In the rows, 128 means zero.
Rotation paths and how fast each direction turns (deg/step):
Each turn is a multiple of 5 degrees from 10 to 175, or 0.
Each row of a path follows its step; steps can be skipped.
Rotation 1:
step 0: [111 114 137 120 134 131 134 127 131 132 131 125 130 130 126 117 115 133
 132 126 117 141 143 127 130 126 131 136 134 130 126 132 130 130 131 133
 128 132 138 130 136 127 129 120 133 134 123 129 140 120 133 126 134 136
 125 129 122 121 133 125 127 133 120 135]
step 1: [134 123 126 132 134 126 125 132 121 126 117 127 131 129 130 122 125 133
 124 114 120 132 128 127 128 143 122 116 127 125 121 129 131 120 117 129
 120 132 133 122 141 133 140 129 131 122 136 128 125 128 126 140 117 125
 122 119 134 136 129 140 120 124 122 121]
step 3: [128 130 135 136 135 122 131 119 143 135 119 132 135 125 128 118 117 134
 128 123 125 129 135 125 129 133 122 132 137 119 133 137 128 129 143 123
 132 130 126 128 123 130 131 135 125 131 131 133 128 140 132 142 121 115
 131 134 121 120 123 135 126 130 122 122]
step 4: [137 126 132 128 140 127 133 139 132 125 136 124 124 140 120 124 116 121
 130 137 121 123 122 129 135 131 129 119 123 139 123 129 120 131 133 129
 112 132 122 123 135 117 133 137 131 121 132 119 136 124 130 128 132 123
 123 135 136 126 126 124 125 130 114 135]
step 5: [124 125 119 126 128 122 139 130 132 132 119 117 129 126 139 135 128 129
 133 118 120 125 136 130 130 127 125 124 131 127 139 123 115 124 135 119
 134 132 133 123 137 124 124 129 128 116 124 131 131 139 117 125 115 134
 139 126 137 134 119 121 131 127 125 123]
step 6: [127 115 128 126 129 133 125 129 140 132 130 127 125 124 118 122 126 141
 123 125 125 133 130 120 138 130 117 140 128 139 130 133 122 133 122 139
 129 127 136 111 118 121 126 131 133 132 124 126 128 126 130 122 126 122
 125 121 121 126 133 120 133 137 114 130]
step 7: [136 124 133 132 137 129 132 133 126 125 127 122 136 127 132 123 129 133
 123 132 125 114 130 123 129 129 125 109 128 125 127 135 117 123 125 128
 125 118 124 127 128 147 126 136 121 116 138 131 124 133 125 130 125 130
 121 116 118 137 121 132 128 137 126 128]
step 8: [138 126 128 132 116 120 133 131 133 131 127 128 124 129 115 132 127 127
 131 123 124 128 113 125 124 125 129 132 139 131 137 136 133 125 126 133
 131 123 123 134 130 127 122 128 128 135 140 127 138 132 117 114 127 131
 133 138 131 132 119 113 136 130 115 135]
step 9: [119 121 127 138 136 134 127 118 128 134 130 132 135 127 130 119 120 133
 137 135 126 133 134 122 128 131 132 142 132 124 126 127 124 128 131 115
 133 124 128 122 128 135 115 129 119 120 126 135 135 140 141 132 137 127
 129 130 128 143 121 127 124 128 116 126]
step 10: [137 133 126 122 126 125 129 130 112 130 142 128 125 133 128 119 133 129
 122 136 126 124 122 125 118 144 116 125 128 133 130 128 114 133 122 136
 119 132 122 124 130 118 132 127 133 129 136 126 132 125 129 127 124 126
 122 123 131 141 125 116 126 117 119 122]
Speeds:
[128 128 128 127 129 128 128 128 126 129 128 126 128 132 128 128 131 130
 129 127 129 131 126 129 131 127 127 127 129 127 129 126 126 129 130 129
 127 127 129 129 129 130 128 132 126 129 131 125 127 126 132 128 127 127
 125 129 128 129 130 129 127 127 128 127]	120
[129 126 127 130 129 128 128 126 126 126 129 131 126 127 129 129 129 130
 129 127 126 129 129 129 128 128 129 127 130 130 128 130 130 128 128 127
 130 129 130 124 128 128 127 127 127 124 130 127 130 127 129 127 129 128
 128 128 134 128 130 127 129 126 130 127]	90
